In the data rows, the value 128 means zero.
Every row has a hidden score. In each pair, how much higher is the second row's than the first's? 15 means about the same, 30 much higher and 0 much lower. The score is a weighted sum of the row's numbers plus the product of two more (or one squared), each taken from its middle value.
[148 154 145 128 133 124 120 118 108 115 121 120 124 122 125 128]
[137 134 119 121 118 113 115 110 112 113 124 125 132 141 147 147] -> 4
[139 143 145 148 145 134 146 135 133 125 120 108 110 117 114 111]
[ 96  99 104 100 107 104 128 125 136 138 142 151 135 153 156 153] -> 5
[138 147 148 140 134 134 135 134 130 122 128 116 109 112 120 117]
[132 145 147 154 154 149 148 151 143 135 120 106 108 105 102 101] -> 7
[130 146 145 149 146 149 145 140 130 122 116 105 112 108 114 119]
[130 120 140 163 169 190 156 181 163 146 119 113 124  85  73  74] -> 18
[ 98 116 120 118 128 122 164 143 143 136 141 125 109 133 138 134]
[102 103 104 104 109 114 129 121 132 133 137 142 130 151 157 155] -> 11
[133 146 138 135 128 120 130 118 116 120 122 117 119 132 133 130]
[ 77  79  84  83  95 106 130 139 149 160 159 176 145 163 156 143] -> 15
[133 146 140 130 122 120 128 113 115 120 126 120 122 131 134 133]
[138 139 118 122 110 109 102 109 111 122 126 133 133 138 148 148] -> 11
[140 141 132 120 117 117 115 105 115 116 120 124 129 142 139 143]
[121  98  91  94  97  98  85 100 112 135 139 169 162 162 159 162] -> 26
[152 149 140 127 126 122 109 102 108 114 118 124 129 131 132 135]
[134 149 144 144 145 134 133 133 125 120 113 107 116 116 120 125] -> 7
[105 122 125 128 126 120 151 143 133 129 132 123 112 130 141 138]
[151 152 141 135 128 129 114 108 110 112 121 113 127 123 127 132] -> 22
[134 126 119 112 108 106 102 101 109 119 125 137 142 152 149 153]
[138 147 147 137 132 131 132 117 121 119 120 112 117 124 126 125] -> 21
[130 137 145 157 162 169 159 161 151 132 120 106 114  94  89  91]
[106  85  89  80  90  95  96 114 129 148 151 179 161 165 159 156] -> 15
[137 145 142 144 142 133 132 132 115 115 123 112 113 119 124 125]
[122 132 124 117 116 116 133 121 127 124 132 128 118 138 146 140] -> 8
[127 108 105 101 100 102  92  91 116 132 135 155 152 157 157 160]
[147 144 131 133 119 118 103 104 109 114 124 123 128 136 139 139] -> 15
[144 147 147 144 135 127 126 120 117 110 118 113 121 122 123 127]
[136 143 132 131 136 122 134 120 126 117 128 117 114 124 133 128] -> 13
[138 148 147 149 156 156 148 152 131 132 117 107 113 100 100 101]
[133 134 128 116 116 108 118 116 111 120 127 130 129 143 146 143] -> 10
[103 116 132 149 161 164 178 176 167 150 130 110 105  99  97  97]
[111 126 126 119 125 112 156 122 135 130 139 134 113 132 139 134] -> 27
[109  82  81  88  89 100  87 109 122 145 145 178 169 169 160 160]
[149 150 141 136 137 126 122 125 114 119 117 114 119 122 125 126] -> 14
[131 141 145 150 145 143 155 144 136 121 122 108 109 109 108 115]
[133 139 135 125 124 120 130 122 115 116 126 120 120 132 137 137] -> 10
[104 121 132 150 155 157 175 179 157 144 130 109 103 102 103 103]
[115 128 136 130 127 129 153 146 132 129 129 112 110 118 132 134] -> 14
[141 135 130 123 119 116 112 107 109 114 120 119 134 140 143 146]
[113  86  87  90  92 101  83 100 121 137 143 174 170 167 161 161] -> 20
[107  73  71  81  86 100  85 110 127 149 149 185 178 172 157 161]
[115 134 134 130 125 123 146 129 123 131 135 115 113 129 138 129] -> 14
[143 147 146 142 141 132 139 134 125 123 120 108 113 118 114 119]
[138 144 143 147 145 146 145 140 132 118 117  97 113 112 114 116] -> 12
[138 148 154 146 152 153 148 145 134 125 116 110 113 103 102 103]
[101  79  74  79  86 100  87 113 130 150 151 185 176 168 161 157] -> 12
[143 150 154 150 147 149 134 140 127 117 113 108 116 107 110 107]
[135 147 143 139 137 133 146 137 127 123 119 111 112 118 122 117] -> 11
[142 134 146 165 166 178 145 163 143 128 113 104 120  93  83  88]
[148 152 155 153 148 152 134 131 124 118 114 112 119 105 102 107] -> 22
[117  78  77  83  85 104  70 100 120 144 143 185 184 170 160 160]
[134 134 124 117 109 102 113 102 113 125 130 141 131 148 144 145] -> 21
[136 132 118 117 115 110 111  99 108 117 129 130 137 144 150 148]
[122 138 138 132 126 114 145 133 121 130 131 122 114 125 130 132] -> 19
[139 140 147 161 157 163 146 156 139 126 114 104 112 100  97  99]
[130 138 142 142 146 141 155 148 135 123 124 110 106 111 115 116] -> 16
[140 137 150 162 159 174 149 164 147 132 115 106 119  92  84  86]
[ 96 113 126 131 141 136 175 165 150 143 132 117 104 116 124 127] -> 8
[133 141 145 153 158 154 151 150 148 134 121 103 109 101 103  97]
[136 144 147 136 135 128 135 123 111 111 119 121 119 123 129 127] -> 16
[126 142 129 124 115 110 139 119 127 133 136 125 116 137 134 132]
[114 100 102  92  97 102 114 109 125 134 147 152 144 157 156 157] -> 13
[140 152 151 146 144 147 138 145 128 119 118 106 114 109 109 109]
[134 133 125 115 110 106 109 104 108 116 132 143 134 145 147 146] -> 22
[124 116 111 103 101 105 101 104 110 124 135 151 144 153 157 155]
[150 149 151 159 156 153 139 148 131 124 113 108 121  97  95  97] -> 18
[134 147 144 135 125 117 139 135 128 121 130 116 114 127 126 119]
[127 138 142 139 145 134 158 136 135 124 130 112 109 110 118 118] -> 5
[107  98  92  84  92  98 104 111 119 145 147 169 157 165 160 154]
[115 114 117 111 114  99 121 108 127 131 137 143 131 148 155 148] -> 15
[152 147 152 156 157 160 135 143 135 121 113 103 121  97  95  98]
[135 136 139 132 136 117 139 115 124 126 129 116 115 124 130 130] -> 15
[128 135 132 119 118 111 114 114 113 118 125 129 130 140 143 148]
[126 151 132 119 116 113 125 115 118 121 131 129 125 138 140 132] -> 16
[122 131 108 105 107 103 125 114 122 133 141 143 126 149 147 145]
[122 112 109 104  96 100 100  98 118 125 132 157 151 157 157 156] -> 12
[132 144 138 125 132 119 141 126 128 118 130 118 114 127 129 127]
[129 133 148 159 156 161 159 153 145 131 120 107 109  97  98 101] -> 16
[118  94  92  93  91 102  86 102 117 133 138 167 166 163 159 163]
[ 97 113 124 111 125 111 146 140 138 139 143 129 115 139 142 142] -> 18
[129 143 141 142 136 133 142 130 126 124 123 112 110 119 125 125]
[123 122 138 157 167 173 164 179 160 145 123 107 112  90  87  85] -> 12
[143 151 146 148 151 148 139 137 129 118 117 105 114 110 110 108]
[127 148 142 136 141 130 141 139 133 123 123 104 113 119 123 123] -> 11
[113  99  93  95  94  99 100 109 113 132 142 167 156 164 159 158]
[135 132 144 161 165 175 156 169 152 139 118 109 117  90  83  83] -> 13
[128 136 134 128 131 112 137 125 112 122 132 119 119 130 136 135]
[112  87  85  89  92 100  88 104 119 139 144 173 168 165 160 162] -> 12
[152 151 152 155 151 154 131 137 131 115 118 105 120 101  99 104]
[113 113 106 100 102  96 118 111 123 133 142 147 143 155 153 155] -> 4
[133 109  98  96  94 102  78  94 109 127 132 160 164 164 157 158]
[137 146 146 151 151 148 151 139 135 123 117 110 112 105 107 108] -> 23
[143 150 147 146 143 133 137 129 124 116 121 116 114 116 115 112]
[142 146 145 135 137 129 124 125 111 110 120 119 119 121 128 128] -> 12
[104  71  70  80  87 105  78 108 129 149 147 190 183 173 157 161]
[151 154 150 151 151 150 133 125 124 116 114 109 120 107 106 106] -> 19
[135 148 140 138 131 127 135 126 122 125 126 115 113 119 128 124]
[124 107 102  96  92 101  87  94 114 134 141 155 158 163 159 155] -> 11
[138 139 146 157 152 159 149 159 141 124 120 100 111  99 100 102]
[126 150 138 135 134 121 147 127 137 127 131 110 114 121 126 120] -> 19
[135 137 136 124 119 109 124 112 117 115 126 126 127 137 140 138]
[124 113 104 104 100 102 100  99 116 129 133 149 148 159 154 159] -> 6
[135 118 110 106 103 105  92  89 109 119 129 148 153 155 154 157]
[144 145 149 157 156 159 143 150 139 134 115 108 114  96  95  94] -> 17
[122 136 128 120 121 115 134 115 125 126 134 129 117 136 141 138]
[130 135 145 152 164 168 158 168 149 139 124 106 112  94  90  88] -> 11
[136 131 144 163 169 177 150 168 154 140 113 104 119  90  83  83]
[112 123 117 109 107 100 128 118 126 133 142 141 129 146 150 145] -> 17
[142 145 145 138 134 132 139 127 126 116 121 104 117 119 124 122]
[141 154 145 143 138 133 123 120 114 117 122 109 120 117 122 125] -> 12
[128 134 124 117 111 112 120 101 120 122 127 137 129 141 145 148]
[118 103 101  96  90  99  92 106 116 130 142 171 153 162 159 156] -> 16
[136 147 147 144 134 127 133 133 124 124 122 112 113 119 124 119]
[128 120 114 108 104 104 103  99 112 120 134 149 143 148 153 156] -> 17
[138 136 151 155 155 156 149 146 138 130 120 101 109 105 103 101]
[137 144 139 138 135 129 146 132 129 122 123 115 110 120 124 121] -> 15
[128 142 139 139 130 128 140 131 128 118 132 115 109 123 126 127]
[140 133 148 164 168 176 145 162 145 134 113 105 119  91  84  88] -> 9
[133 118 107 102  96 101  85  93 110 123 129 157 160 156 155 158]
[108 127 135 131 133 128 154 143 140 129 134 117 107 121 131 131] -> 17
[143 152 156 148 145 147 132 136 124 120 119 103 117 109 108 109]
[127 106 101 100  97 100  99 105 112 127 138 152 151 158 157 159] -> 11
[135 149 144 141 130 134 140 117 125 123 126 108 115 121 121 123]
[134 139 139 128 125 122 133 120 123 121 124 113 117 129 132 136] -> 10
[130 138 140 155 158 158 159 161 148 134 120 104 109  98  98  99]
[135 147 144 151 154 152 147 148 129 128 112 103 112 108 106 109] -> 11
[147 152 149 154 150 147 135 140 127 119 115 107 117 108 105 104]
[139 144 151 158 149 156 148 149 134 129 116 100 116 100 100 102] -> 13
[ 71  67  78  84 101 115 141 143 151 168 161 164 145 159 152 148]
[124 135 138 139 141 131 172 147 149 121 131 115 106 118 114 108] -> 27
[144 151 148 151 145 144 135 132 131 121 115 113 112 110 111 109]
[134 140 147 155 163 165 150 153 142 132 117 104 112  98  97  95] -> 9
[143 149 136 128 127 117 122 110 117 116 122 121 125 128 133 135]
[135 139 120 116 113 108 105 103 105 120 126 139 136 144 145 149] -> 19
[125 142 144 133 137 121 144 129 127 128 126 116 112 124 125 126]
[ 84 113 120 130 135 127 174 180 171 150 146 132 105 115 123 113] -> 16
[141 139 125 125 122 112 112 111 112 114 123 125 129 134 142 146]
[117 120 120 112 113 108 128 112 126 125 137 133 128 142 151 148] -> 17
[109 135 134 132 144 132 161 156 139 142 131 114 104 114 121 120]
[123 135 123 126 117 118 139 128 119 129 132 128 113 132 140 139] -> 15
[126 120 109 105 106 102 110 102 116 120 131 142 145 152 154 155]
[123 122 118 108 103  97 108 104 119 128 135 146 141 152 154 148] -> 21
[110  73  71  81  85 104  73 104 124 149 145 188 186 171 160 160]
[144 147 151 150 146 145 141 138 126 125 118 108 113 112 109 104] -> 20
[125 133 142 154 151 151 158 156 141 135 122 110 102 107 106 106]
[110 130 126 125 124 112 147 133 142 129 131 119 116 129 138 140] -> 15
[132 129 114 101 104 102 105 102 112 129 132 142 142 154 152 149]
[111  99  93  91  90 100  97 105 120 135 145 167 160 163 160 157] -> 19
[127 141 154 139 148 140 141 140 124 125 117 109 112 113 119 121]
[116  98  97  92  93 101  94 105 117 135 139 164 159 161 159 161] -> 13
[143 144 148 152 153 156 142 154 134 127 119 102 111 102 100 104]
[121 125 122 110 109 105 119 113 127 124 135 146 124 150 149 144] -> 19
[ 94  94  97  94 102 105 129 126 135 141 147 156 140 152 159 154]
[126 131 123 120 114 112 122 107 117 115 129 131 130 141 146 149] -> 17
[128 134 124 115 114 106 110 107 110 117 132 137 136 142 148 149]
[140 122 111 110  98 104  96 100  98 119 134 143 150 153 150 155] -> 11
[122 124 112  99 108 105 110 103 118 126 135 147 139 149 154 153]
[111 117 123 118 116 108 133 118 125 126 130 132 127 142 150 149] -> 7
[132 125 119 108 103 108 102  98 108 123 130 141 142 153 151 153]
[148 151 145 154 149 144 129 134 126 112 113 108 116 110 111 114] -> 19
[137 146 144 136 139 130 136 135 122 116 119 110 114 123 122 125]
[119 134 119 116 123 116 137 120 125 124 135 131 117 136 144 140] -> 25
[122 130 129 110 113 107 118 105 119 123 136 139 129 146 143 149]
[140 139 147 158 158 162 154 154 146 132 121 105 113  98  92  89] -> 14
[101 106 114 107 114 106 143 133 132 133 139 149 123 142 150 150]
[136 142 132 130 126 123 124 120 115 115 122 116 121 130 136 140] -> 6
[141 154 145 140 132 128 126 114 120 121 123 111 118 125 123 123]
[149 156 145 144 141 135 132 128 119 118 120 107 121 108 115 116] -> 15
[116 140 126 124 113 106 134 117 126 129 135 140 119 140 138 138]
[141 145 145 152 158 155 144 148 135 125 117 108 111 101 103 103] -> 10
[115 119 107  98  97 103 105 108 117 131 145 158 143 149 159 150]
[107 128 137 142 144 144 179 174 159 149 138 128 103 105 104  90] -> 14
[146 148 155 148 147 142 130 139 125 116 116 103 118 110 109 113]
[134 150 140 138 134 122 141 132 129 126 126 113 113 120 124 119] -> 15
[114 124 124 121 108 106 141 124 124 129 139 135 123 137 146 142]
[124 102  97  91  93  94  91 100 115 132 145 169 159 163 156 158] -> 17
[143 143 134 130 120 115 122 111 117 120 124 114 128 126 138 138]
[139 144 132 128 131 120 128 114 116 112 120 117 123 132 136 136] -> 8
[136 140 144 159 161 164 151 154 145 132 118 101 113  96  93  98]
[134 139 134 126 121 113 125 116 112 118 124 137 120 135 139 137] -> 21
[137 131 123 113 107 106 110 103 109 117 132 140 136 145 147 148]
[117 112  99  96  88  92  98 103 116 137 142 171 156 164 155 153] -> 13
[137 147 148 138 140 128 136 129 125 119 119 117 114 119 119 124]
[113 129 137 125 138 124 159 145 140 128 132 117 108 121 128 127] -> 12
[138 142 143 134 125 126 128 120 117 118 121 115 117 130 131 132]
[104  88  84  80  89  98 100 112 131 146 152 173 163 166 158 158] -> 15
[120 134 128 122 119 110 127 119 119 124 131 132 123 135 145 143]
[143 145 150 144 144 135 135 122 120 114 115 111 118 117 118 121] -> 15
[130 135 145 160 163 168 154 169 153 134 120 105 114  94  89  88]
[136 140 137 128 121 110 117 111 120 114 125 122 126 138 137 139] -> 20
[152 148 152 148 149 142 128 129 124 117 114 107 119 106 110 114]
[141 148 148 149 143 144 142 139 123 123 118 108 112 110 111 113] -> 11
[133 137 139 140 137 120 142 118 123 113 125 116 117 125 130 128]
[113 112 112 103 111 104 130 118 125 132 136 136 133 148 154 152] -> 2
[123 109 102 102  99 101  94 102 113 127 135 153 154 156 160 158]
[125 120 138 163 171 186 158 180 166 146 121 111 120  86  76  77] -> 19
[139 152 143 138 134 122 131 125 128 123 124 118 115 119 124 122]
[140 139 133 127 124 109 116 103 114 107 127 128 131 139 139 139] -> 16
[149 149 152 151 146 151 137 136 129 125 114 107 116 103 104 107]
[117  92  93  86  90 102  79  95 118 135 141 176 172 164 158 163] -> 16
[ 85  64  70  81  91 107 105 125 142 157 153 184 168 167 159 158]
[122 124 142 155 167 177 168 172 159 139 120 110 113  91  86  88] -> 15
[112 106 107 101 101 101 111 110 120 134 140 150 143 155 157 157]
[120 130 142 153 160 160 165 167 159 138 128 103 108  97  97  94] -> 19
[ 95  75  81  86  92 105  99 114 129 147 149 178 165 165 160 162]
[120 117 132 163 173 190 160 185 169 150 120 113 122  85  75  75] -> 4
[112  71  68  80  84 105  66 101 125 148 146 196 191 172 157 160]
[134 136 148 157 148 149 157 151 133 124 123 104 110 108 105 103] -> 18
[105 130 129 133 133 132 175 148 146 137 137 115 107 117 128 115]
[110 125 125 133 129 123 159 141 135 131 136 116 108 126 133 132] -> 15
[115  88  82  89  90 103  81  99 118 139 143 172 172 168 159 163]
[126 139 131 121 129 111 129 115 117 121 127 120 125 136 141 139] -> 12
[122 104 101  96  93 102  93  99 112 131 139 160 157 161 157 161]
[130 136 140 129 128 123 145 123 115 124 122 120 116 129 132 132] -> 14
[128 140 134 133 130 121 141 121 128 123 130 118 113 126 132 132]
[134 128 145 163 166 178 154 168 152 135 115 104 117  90  84  89] -> 11
[133 133 147 161 166 171 150 168 152 135 118 107 115  91  87  86]
[140 132 132 129 117 115 110  99 107 118 123 124 131 138 141 148] -> 14
[130 140 138 125 122 116 133 123 126 117 127 124 118 129 139 133]
[109  77  72  84  86 103  75 103 127 144 147 184 183 171 157 163] -> 8
[147 148 155 149 151 148 137 140 127 119 114 103 118 107 105 105]
[142 135 126 117 115 107  98  98 112 116 127 131 137 145 145 147] -> 14
[132 144 140 136 132 118 125 120 115 121 128 118 117 128 131 132]
[149 147 145 150 143 134 123 118 109 117 118 111 119 119 119 122] -> 16
[121 132 145 150 155 155 162 158 151 131 126 109 106  98 105 103]
[ 88  92 100  97  98 101 127 124 132 147 150 163 144 155 157 152] -> 15
[121  92  87  89  89 102  77  97 114 133 141 174 174 168 158 162]
[141 146 147 157 157 167 142 154 140 127 116 100 115  99  96  94] -> 13
[114 102  94  92  95  99  98 106 122 134 143 159 156 163 161 157]
[139 133 120 118 107 103 104  96 108 115 127 137 144 147 148 149] -> 21
[105 122 121 114 123 117 153 137 130 133 139 125 116 132 144 139]
[105  83  80  86  88  99  93 106 129 147 147 177 169 168 158 161] -> 13
[132 140 142 149 151 147 155 151 139 124 122 105 107 107 108 108]
[130 147 147 134 138 128 139 134 126 121 123 114 113 122 125 121] -> 14
[121 128 122 119 115 114 128 125 126 123 133 124 120 139 143 149]
[107  97  96  96  99  98 106 110 122 137 141 165 150 161 158 160] -> 23
[119  96  93  89  94 100  87  97 115 135 138 168 167 164 159 162]
[145 147 153 148 147 139 137 123 119 118 115 109 118 114 113 116] -> 18
[122 102  90  94  92 102  82  97 117 133 140 168 161 166 158 161]
[120 132 126 127 124 112 132 120 115 127 133 124 120 136 144 139] -> 17
[137 138 143 160 162 170 151 167 151 136 117 108 115  91  88  85]
[127 101  94  95  93 101  74  98 109 130 136 168 166 167 158 160] -> 11
[128 113 108 105 101 105 101  96 112 126 134 147 146 155 157 156]
[134 141 149 146 150 139 144 132 132 121 125 113 108 113 116 111] -> 23
[132 142 148 148 155 153 153 142 143 123 119 106 111 103 108 105]
[132 142 146 160 160 160 151 158 153 136 120 101 115  95  92  92] -> 19
[111  81  79  85  89 104  79 104 123 140 143 179 176 168 161 162]
[141 132 144 164 167 183 147 171 149 134 115 106 122  89  78  81] -> 17
[126 117 114 108 102 101  99 108 112 123 131 149 145 152 152 159]
[138 122 140 167 171 191 146 177 158 142 117 111 126  84  72  74] -> 18
[103 119 130 145 159 157 177 177 160 142 129 108 104 102 105 105]
[118 136 142 134 139 131 155 146 138 128 127 105 110 117 124 122] -> 16
[129 134 137 133 140 126 139 122 123 122 123 110 114 126 134 133]
[137 150 137 129 124 118 122 105 121 117 126 124 122 134 135 129] -> 22
[117 102  99  99  99 104  94 106 116 127 133 159 155 158 158 165]
[ 82 115 119 119 134 130 173 163 165 148 147 127 107 123 130 119] -> 12
[149 154 150 157 155 158 134 146 132 124 115 107 121 100  95  92]
[ 90 104 107 102 106 105 145 138 139 146 151 145 127 146 150 146] -> 10
[136 145 149 155 151 157 153 152 140 124 118 106 113 104 100  96]
[148 148 146 147 132 127 124 115 124 119 120 107 119 121 123 122] -> 26
[107 121 132 155 160 166 174 177 170 148 126 105 106  98  95  95]
[113 123 139 153 158 167 166 182 155 143 125 101 106  98  98  97] -> 11
[104 110 123 117 124 116 152 144 137 134 140 125 112 137 142 140]
[133 129 141 164 164 177 157 175 150 137 118 102 117  91  84  85] -> 16
[132 115 112 109 106 100  94 107 113 124 131 143 145 149 153 160]
[128 122 119 113 106 108 111 110 115 123 125 136 137 147 151 155] -> 11
[124 135 144 151 153 153 156 152 142 129 121 105 106 105 108 110]
[135 130 121 113 108 106 105 102 108 119 131 138 137 149 147 150] -> 18
